0: [100 187 127 145  95 154 121 183  84 103 191 195  87 123 142 125  51 119
 179  62 235 150 113  94 196 115 183]
1: [123  84 208 122 119 124 142 130 170 114 149 161 202  89  84 106  88 107
 117  69 102  79 148 168 122 102 104]
2: [112 134 112 185  84 106 127 192 158 106 187 166 143 155  53 158  84 130
 135 119 157 121 143 165  80  99 116]
3: [176  72  52  77 169  66 113 126 186 112 187 116 102 174  77 125  94 110
 158 122 186 143  76  48 106 109 178]
4: [157  83 223  60 126 147  92 101 136 183 125 146  85 110 216  95 134 150
 113 125 103 107 128 114 196 151 168]
5: [145  90 128 207 160  87  68 174 166  89  58  97 101 147 187 163 230 161
  23 249  21 123  17 146 165 172 107]
6: [ 92 138 145 126 102 170 147  93 128 232  72  99 153 139  94 103 200 138
 130 191  52 141 207 132 132 183 118]
7: [139 189  84 103 101 137 173 112 110 120 111 141  84 132 115 130 106 142
 166  70 176 136 144 125 141 114 125]
8: [133  64  73 212 185  61  96  96 175 104  51  52 147 154  97 142 188 108
 102 216 115 152  47  79  86 147 106]
9: [ 61  83 146 217 154 155 114 145 173 176 126  55 133 147  78  90 156 146
 110 255  74 132  97 107 155 219 127]
10: [118 157   0 170 189  93 117  97 107  73  83  28 116 108  86 185 124 105
 160 118 144 152  55  90  59 150 149]
11: [116 139 137 152  76 162 149 101  93 153 134 144 153  96 147 142 110 120
 167  60 163 112 158 123 149 142 150]
12: [189  48 210 124  96 145 112 132 170  90 123 170 104 221 204 116 194 190
  70 153 109 112  76 168 170  57  95]
13: [ 98 155 123  88  55 254 157 107  50 186 153 180 116 177 160  89 150 163
 197  76 164 154 214 167 166 113 117]
14: [ 86  88 117 190 168  23 120 145 170 155 157  93 209  48   4 155  68  16
 158 193 162 101  90  33 140 192 150]
15: [209 129 174   0 189 101 129 106 119 115 156 109 156  88 132 135  57 107
 153  65 108  73 169 127  86  55 157]
16: [ 54 123 151 189  83 171 163 123 133 159 174 110 139 152  93 207  98 145
 191 130 145 143 118 148 140 124 135]
17: [ 79  80 185  95 155 130  73  99 145 148  98 107 106  91 175  96 112 142
 113 134 117 144  54 121 136 169 153]
18: [213 195 113  69 101 151 157 106  46  98 190 141 119 159 196 223  35 135
 217   5 250 148 146  96 101   0 194]
19: [ 96 157 124 123 109 183 175 170 132 119 202 105 106 174  71 122 102 176
 145 154 118 148 112 178 117  85 109]
20: [123 121 139 149 127 143 105 164 107 155 147 172  98 128 171  88 123 152
 135 113 125 118 116 136 224 178 135]
21: [190  80 127 112 175  93 119 160 150 114 119 164 135 140 147  98 144 108
  85 125 109 117 128 143 102  83 107]
22: [ 94 129 133 144  95 127 142  87 123 142 115 143 151  97 137 172 101  96
 177  78 188 145 141  93 146 130 140]
23: [129 157 167  75  83 206 138 100  96 106 143 149  90 140 192 168  98 169
 158  31 155 139 115 157 131  62 167]
24: [179 180 173  61  78 165 146 119  90 125 116 170 115 147 202 176 154 151
 138  93 138 130 211 145 149  55 123]
25: [174  96 144 104 117 133 105 106 149  82  89 134 116 163 164 113 173 151
  90 118 106 117 107 155 127  76  99]
26: [ 97 136  96 179  80 119 108 128 135 167 115 160  67 139 161 127 120 145
 132 137 192 174 130 102 127 180 157]
27: [192 121 125 120 120 165 136 119 131  98 127 117 108 208 153 114 110 188
 109  87 130 117 152 155  77  76 126]
28: [ 81 156  76 109 143  91 114 118 120 180 114 146 125  80 123 109 149  77
 142 161 123 163 154 107 114 210 144]
29: [117 149 181 124 133 208 140 130  94 168 162  89 140 124 118 105  71 160
 159 110 128 107 155 108 177 147 166]
30: [ 56 109 185 109 122 144  82 132 122 194 161 134 135 107 151 118 104 108
 164 172 156 176 140  97 105 144 162]
31: [104  83 162  67 121 181 111  55 118 155  47 139 114 144 200  54 216 140
 127 104  75 144  74 150 182 141  91]
32: [129 126 121 117 185  74  70 135 149  79  96 114 118  92 177 144 157 120
  62 151  71 150  31 141  93 131 136]
33: [ 95 138 178 202  87 172  90 157 131 188 117 138  78 142 158 112 108 158
 108 169 155 163 119  84 162 174 182]
34: [120 120  73 127 171  79 160 130 158 148 116  52 111 117  37 119 121 118
 128 195  95 121 160 148  39 139 111]
35: [124 127 164 136 106 154 141 107 130 150  59 161 142  95 178 173 181 130
 112  98  90 142 152 141 129 104  92]
36: [192  51 133  87 144 120 152  65 152 164 107 156 169 142 130  51 186 122
 125 104  80  62 163 116 233 189  83]
37: [ 45 194 184 219  79 186 134 186  82 192 165 191 130 102 109 108 113 131
 176 134 147  97 180  74 255 255 143]
38: [118 140 166   0 137 189 110 115 128 180 168 165  68 131 180  20 147 169
 125 121  87 147 193 170 123 141 141]
39: [210  22 183 179 104  77 126 115 197  31  77 167 184 211 152 141 208 135
  52 143 105 107  74 171 100   0  38]
40: [ 73  68 183 196 193  50  36 152 169 154  60 134 178  31 129  48 160  50
  35 228  67 112 112 115 110 245 119]
41: [ 97 117 152 153  70 102 119 143 160 171 116 192 108 117 135 134 159 125
 104 170 179 158 145 100 159 167 129]
42: [ 90  95 164 148  89 172 170  96 174 189 125 125 165 132  68  86 146 125
 130 139 102 115 192 157 125 134  95]
43: [ 97  76 170  74 124 176 112  64 107 119  52 127 113 141 208  65 223 143
 134 103  70 140  49 158 186 144  77]
44: [178 134 168  97  82 129  97 166 129 125  58 206  65 176 255 152 255 172
  29 206  71 175 159 191 104  76  79]
45: [141 156 147 125 131 160 107 152  83 109 132 130  58 142 195 126  94 139
 147 100 184 135 128 116 166 106 167]
46: [148 108  99 115 140 105 126 101 153 100 126 172 201  98  86  59 143  89
 105  47  74  54 137 139 164 193 111]
47: [242 156  82  86 183 108 214 101 137   0  97  62 128 208  93 145 159 186
 114 103  80  75 104 176 111  32  58]

[109 213  50 117 120 163 192 110  93 132 153  80 105 109  71 175  72 131
 197  72 159 156 164 130  80 105 145] -> 7 11
[209 108 159  94 159 109 104 125 142  81  82 115  75 136 174 119 127 150
 106 110 122 101 111  95 178 101 147] -> 25 21
[130 103  77 121 186  60 134 133 163 127 126  61 120 144  61 114 157 125
 114 228  95 126 144 165  20 133  83] -> 34 8
[198 201 180  74  82 158 160 132  92  70 110 174 142 149 175 183 159 149
 113  77  92  90 199 178 139  28  98] -> 24 35
[103 172 126 121 180 159  95 137  60 146 122  79  92  99 171 126  73 138
 145 129 145 153 123 103 108 148 177] -> 45 29
[116  71 120 129 166 123 118 118 150 164 131  99 157 130  95  84 142 108
 110 170  86  96 146 130 134 176 115] -> 42 34
[ 95 173 171 150 130 170 134 147  83 109 115 128 125 130 161 134 140 148
 120 136 114 142 150 188  90  89 106] -> 35 19
[117 178  61  82 213  81  90 164 105 101 155  60  93  60  80 149  55  88
 174 134 143 128  99  90  88 168 188] -> 10 28
[113 107 111 114 109 148 157 112 157 197 173 134  98 178  63  26  92 150
 152 139 173 135 184 128 104 156 135] -> 42 19
[155 123 158 124  88 106 144 148 171 186 129 224 111 132 122  74 131 123
  98 121 138 124 211  97 196 165 121] -> 41 20
[ 71 191 120 105 162 136 121 169 112 129 137  88 111 100 107 100 127 137
 100 203  73 163 134 168  33 126 119] -> 34 19
[127 114 100 120 184  54  72 145 163  82  99 125 129  91 129 125 142 100
  54 159  67 139  43 128  68 154 147] -> 32 21
[ 94 149  92 216  15 222 219 124 153 213 176 141 136 216  34 157 123 173
 170 131 151 156 193 137 157 124 118] -> 16 42
[106 154  72 205  73 159 160 129  73  94  91 201 188 164 116  41 187 122
  96  57 110  89 151 188 162 176  55] -> 46 11
[ 64  92  83 130 161 101 140 101 156 169 140  72 171 138  48 115 147  95
 149 196 107 149 157 147  24 150 103] -> 34 42
[236  80 199 116 108 131 170 159 182  90 197 154 146 221  92  99 103 164
 103 109 156  72 195 156  99   0 114] -> 27 21
[251 146 193   0 202  92 122 140 140  34 149  80  88 138 191 179  93 160
 102 137 132 117 105 143  52   0 145] -> 15 27
[150  90 117 126 157  73  68 165 143 110 139 162 100 109 150  48 114 129
  96 125 119  93  66  95 210 213 167] -> 20 17
[ 92 154 107  98 126  94 109 123 116 170 111 147 117  67 156 118 146  82
 119 155 110 158 142 119  94 188 149] -> 28 30
[102  98  97 149 143  90 136 111 152 148 133  76 152 106  80 118 111  86
 134 170 150 143 123  96  62 154 137] -> 34 28
[158 179 113 223  74 143 161 116  92  62  28 109 143 147 185 225 197 153
  91 115  92 107 125 158 138  90  97] -> 35 25
[211  31 222 112 162 151 173  92 181 145 112  91 156 192 116  94 186 176
 118 150  29  40 124 130 240 120  91] -> 36 12
[ 79  90 112  60 178 160 107  74 159 195  95  52 115 116 131  66 202 158
 100 204   1 145 122 170 102 216 116] -> 6 9
[128 149 115 102 155  53  66 169 147  62 125 136 100  77 157 168 150  97
  95 176 129 156  63 133  67 122 146] -> 32 21
[ 50  88  88 156 132 116 121  89 158 176 148 121 192 107  67  85 123  72
 117 147 112 148 108 111  75 199 146] -> 28 42
[ 68  95 132 209 159 149 123 133 161 190 136  44 140 148  52  92 125 134
 125 238  95 135 113  89 133 210 144] -> 9 34
[128 231 112 177  17 183 136 233  65 106 192 255  97 175 161 146 118 158
 116  85 195 161 176 160 170  89 153] -> 0 45
[126 200  83 109  73 104 161 216 136 153 202 223 114 101  91 141  71 117
 101 140 196 192 191 130  84  70 132] -> 2 7
[ 93 144  88 213  21 229 226 141 152 205 196 152 127 225  31 161 114 172
 182 125 181 159 200 136 181 118 114] -> 16 19
[200 188 104  65 104 171 166  86  38  82 190 115 126 151 176 236  11 136
 235   0 255 138 127  84  87   0 196] -> 18 23
[186 100 145 146 129 121 107 137 149  72  92 158 119 178 150  76 174 154
  75 123 118 104 104 145 144  92  93] -> 25 21
[161  81 133 199 169  67  87 176 171  88  69  89 101 131 167 154 215 166
  35 231  36 105  42 134 189 186  91] -> 5 32
[154 162  70 147 170 104 162 136 122  91 106 102 113 149  56 103 117 136
 142 119 127 101 113 113 159 152 110] -> 7 34
[128 180  89  95 132  57  65 186 120  54 134 157  82  93 157 163 150  99
  99 163 146 161  72 131  78 113 149] -> 32 21
[113 115 106 182 140  77 100 218 133  70 199 146 128 121 107 173  59  99
 121 142 194 145  53 117 112  96 149] -> 2 3
[ 99 135 157   0 128 177 103 111 135 198 154 152  84 127 141  29 165 163
 119 157  58 162 182 165 112 152 140] -> 38 4
[150 101  89 145 196  35  82 195 146  38 152 117 140 108 117 180  94  83
  99 161 150 134  31 121  70  87 125] -> 32 21
[111 130 143 137 132 142  95 153  99 142 136 174  98 109 180  80 134 148
 116 120 125 130 108 142 209 184 122] -> 20 45
[125  97 113 100 120 144 150 106 145 190 157 153  99 170  85  14  86 143
 140 122 174 142 181 127  99 145 136] -> 42 7
[165 149  92 126  85 135 107 146 122  88 134 210  52 178 208 170 145 155
 129  51 186 155  93 117 185 105 160] -> 45 23
[146 185 114  76 106 146 174 119 106 108 128 146  81 136 116 125 115 156
 163  76 159 130 157 145 146  89 112] -> 7 45
[143 106 127 135 212  85 100 146 157  85  90  64 106 131 123 138 153 140
  87 195  85 148  51 115 100 117 100] -> 32 8
[227  87 126  81 186  46 131 126 188  56 109  94 132 122  97 169 117 107
 103 116 109  68 112 115  93  62 138] -> 21 15
[131 116 105 174 140  94 132 125 159 117 101  74 169 121  47 139 167 105
 106 191  92 110 133 110  93 152 113] -> 34 8
[ 87 127  91 192  96 116 100 143 125 174 101 166  62 147 154 106 138 134
 130 160 175 167 142 121 136 186 141] -> 26 41
[ 91 113 151 100 130 110 143 154 142 153 154 182 143  80 100  82 114  92
 136 118 111  93 127 139 230 184 108] -> 20 46
[ 95 106 143 137 109  84 120 131 178 181 115 155  94 116 134 129 156 120
  99 196 150 161 136  89 159 179 121] -> 41 26
[141 157  58 115 222 155  97  52  76  55  75  16  98 118 174 167 115 136
 185  37 111 127   3  85 131 161 189] -> 10 32
[181  36 203 163  80 109 128  87 188  45  68 163 196 200 168 152 216 148
  54 122  86  99  71 182 109  21  44] -> 39 12
[166 120 110 192 163 124 161 123 133  72  90  88 127 193  87  89 150 165
 118 118 100  81  69 131 190 142  82] -> 25 21
[ 57 138 183 166  79 178 100 151 103 165 139 158 118 143 186 124 145 157
 116 166 115 170  98 146 148 146 147] -> 33 20
[ 96 173 105 105 127 107 124 134 109 145 133 133 105  93 132 157 127 105
 143 147 132 152 141 132 104 152 136] -> 28 7
[145 160 127 156  80  50 137 140 149 100  71 166 156  95 128 228 174 105
  92 148 128 139 149 127  63  74 109] -> 35 21
[167  82 118 151 150  65 100 149 153  87 133 162 185 111  99  85 110  87
  81 116 148  96 107  92 137 131 125] -> 21 46
[170  43 186  84 107 128 136  98 156 151 173 156 170 111 144 126  79 115
 150  60 150  74 153 137 150  94 133] -> 1 11
[227 124 154  97 132 184 170  97 132 115 168 107  87 223 117 100  51 189
 182  37 162  64 163 112 181  80 171] -> 27 29
[106 144  67 145 168 186 143 176 140 170 166  62  83 200  32  46 161 203
 132 234  59 132 108 122 211 228 114] -> 9 19
[ 58 101 100 155 125 103 120  96 153 177 139 124 191  80  72 110 111  64
 143 114 117 142 133 100  89 195 137] -> 28 22
[ 82  72 173 219 148  54  97 177 199 146 117 122 201  84  53 100 159  75
  64 240  71  92 123 131 105 204  93] -> 40 9
[126 151  80 218  76 146 168 132  97  84  93 183 211 157  85  64 194 131
  98  62  71  69 150 201 169 170  44] -> 46 42
[ 94  75  95 129 200 118 127  86 169 163 104  34 157 137  57  94 182 117
 130 230  64 130 110 102 140 189 102] -> 9 34
[229 101 191  96  97 135 154 173 177  89 194 166 129 215 103  95 107 180
  93 113 142  89 178 166 107  19 117] -> 27 21
[ 48 101 203  96 122 159  80 105 118 224 164 121 144 106 135 110 103 111
 186 167 142 171 137  89 116 150 179] -> 30 17
[ 55 190  34  89 125 144 104 148  89 187 144 153  81  86 108  30 111 113
 136 128 140 189 220 164   5 190 139] -> 28 26
[ 82 124 165 172  87 171 162 120 159 155 184 100 132 150  89 200  82 159
 186 110 136 133 106 131 150 113 151] -> 16 19
